50 stands for zero in the data rows.
Here are some points, each followed by its number:
[46 62 60 25 75 35 33 38 27 68 49 59 35 28 54 47 31 35 29 68 43 49 45 28 57 53
 41 38 28 64 45 38 42 30] 0
[40 74 75 69 18 51 72 68 77 44 36 55 63 76 37 45 66 57 75 38 40 65 53 74 43 38
 67 60 73 40 39 66 59 75] 1
[63 37 42 37 69 43 29 37 32 50 65 55 40 31 53 51 34 48 33 60 58 40 55 32 47 64
 35 42 38 54 58 36 47 35] 2
[65 30 37 66 19 64 58 65 76 39 56 61 43 74 34 58 59 58 72 34 58 39 61 75 39 58
 61 42 74 33 59 48 46 72] 3
[64 73 62 32 74 27 45 46 45 56 52 62 32 25 42 57 30 32 35 63 41 58 53 27 35 69
 51 36 34 58 38 47 40 33] 4
[44 60 40 55 81 41 41 41 23 37 65 40 64 30 69 39 50 44 30 61 57 60 52 24 59 46
 33 58 28 68 51 49 50 27] 5
[25 53 40 56 35 49 66 37 64 67 28 42 61 58 62 34 69 50 61 60 31 58 39 59 63 30
 59 56 57 64 32 62 49 60] 6
[30 73 46 28 75 24 69 36 34 73 26 59 45 32 69 28 62 40 36 70 29 63 37 33 69 28
 62 42 33 69 28 62 42 32] 7
[57 30 28 45 66 22 34 40 36 45 57 68 36 32 62 37 39 35 33 60 49 41 49 32 55 45
 43 43 37 68 35 45 30 31] 8
[66 64 76 64 18 60 64 71 77 36 58 56 61 76 31 63 55 61 75 32 60 58 60 74 32 60
 60 62 74 32 59 59 64 74] 9
[65 61 73 38 78 44 27 51 28 39 70 40 59 30 48 62 31 44 34 52 63 42 56 28 40 67
 36 60 32 51 64 36 58 33] 10
New points follow, each followed by the number of its nearest point above, looking only along the 2 directions in which the numbered points spread most.
[66 43 27 66 43 33 65 41 66 40 45 62 49 52 45 34 61 46 66 56 34 56 41 58 42 40
 61 40 60 52 34 58 42 58] 6
[35 54 46 38 31 54 61 42 64 71 30 45 45 54 51 42 66 49 52 57 35 56 39 57 64 33
 58 46 48 56 37 57 43 53] 6
[19 73 31 15 83 28 40 24 20 79 28 42 36 22 75 28 56 28 22 76 27 57 29 21 75 27
 46 35 21 76 28 56 32 22] 7
[67 51 47 37 76 35 27 37 27 46 68 54 49 26 53 47 34 41 33 60 55 44 56 27 44 63
 37 45 33 60 52 39 48 31] 2
[51 61 71 64 41 69 34 62 43 37 68 42 63 69 43 68 35 57 57 34 68 59 59 63 36 65
 37 66 59 38 64 54 66 66] 3
[57 61 72 64 58 67 35 64 36 33 71 51 61 64 47 68 32 56 46 34 71 58 62 58 38 69
 37 63 50 38 69 54 67 62] 3
[68 37 47 36 78 47 27 43 26 38 71 43 49 27 53 60 33 48 30 51 66 37 54 28 44 67
 34 51 31 49 65 35 52 29] 10
[33 35 38 36 20 70 64 67 67 70 34 47 32 69 44 63 61 48 60 40 51 37 46 72 63 44
 66 45 66 36 63 52 42 65] 1
[45 31 47 65 23 71 50 63 68 41 55 52 44 72 40 58 58 60 65 36 59 42 63 72 45 57
 56 51 73 35 63 41 51 69] 3
[23 57 60 37 21 57 63 67 76 70 34 32 43 74 43 55 64 59 73 39 42 58 48 73 56 41
 67 58 70 40 56 55 60 76] 1
[35 58 54 35 62 35 66 36 38 68 34 56 42 35 64 36 42 46 38 68 37 60 33 37 63 38
 53 34 33 67 35 52 49 35] 7
[67 57 42 64 60 30 60 41 61 38 48 64 60 46 45 37 59 47 65 60 35 58 43 49 39 45
 60 46 57 59 31 57 45 53] 6
[57 56 70 67 31 68 44 63 68 35 63 37 65 70 34 65 54 60 69 34 63 57 63 68 35 60
 45 69 69 37 61 53 65 70] 3
[37 71 49 31 67 26 68 37 56 73 26 59 44 38 59 29 66 42 48 68 26 63 38 40 65 27
 64 42 42 67 26 63 42 40] 7
[31 66 72 43 33 68 56 62 50 64 40 34 57 67 48 67 43 52 48 39 62 57 43 64 56 48
 45 64 44 41 63 61 66 62] 3
[77 36 38 58 81 51 29 56 23 27 74 54 50 28 42 67 32 47 28 43 70 37 56 28 36 72
 35 48 30 38 71 37 52 29] 10
[75 25 22 77 69 53 27 37 33 27 71 57 54 38 56 51 39 52 43 45 67 36 63 42 39 68
 32 43 60 42 66 37 41 46] 10
[35 63 65 29 40 68 39 63 39 69 44 38 45 59 48 67 38 43 36 43 62 51 51 50 60 51
 42 58 38 45 65 55 55 48] 4
[27 34 33 26 25 66 62 53 56 76 30 53 30 58 58 46 60 46 41 53 40 38 40 62 71 40
 58 33 47 48 51 52 33 45] 6
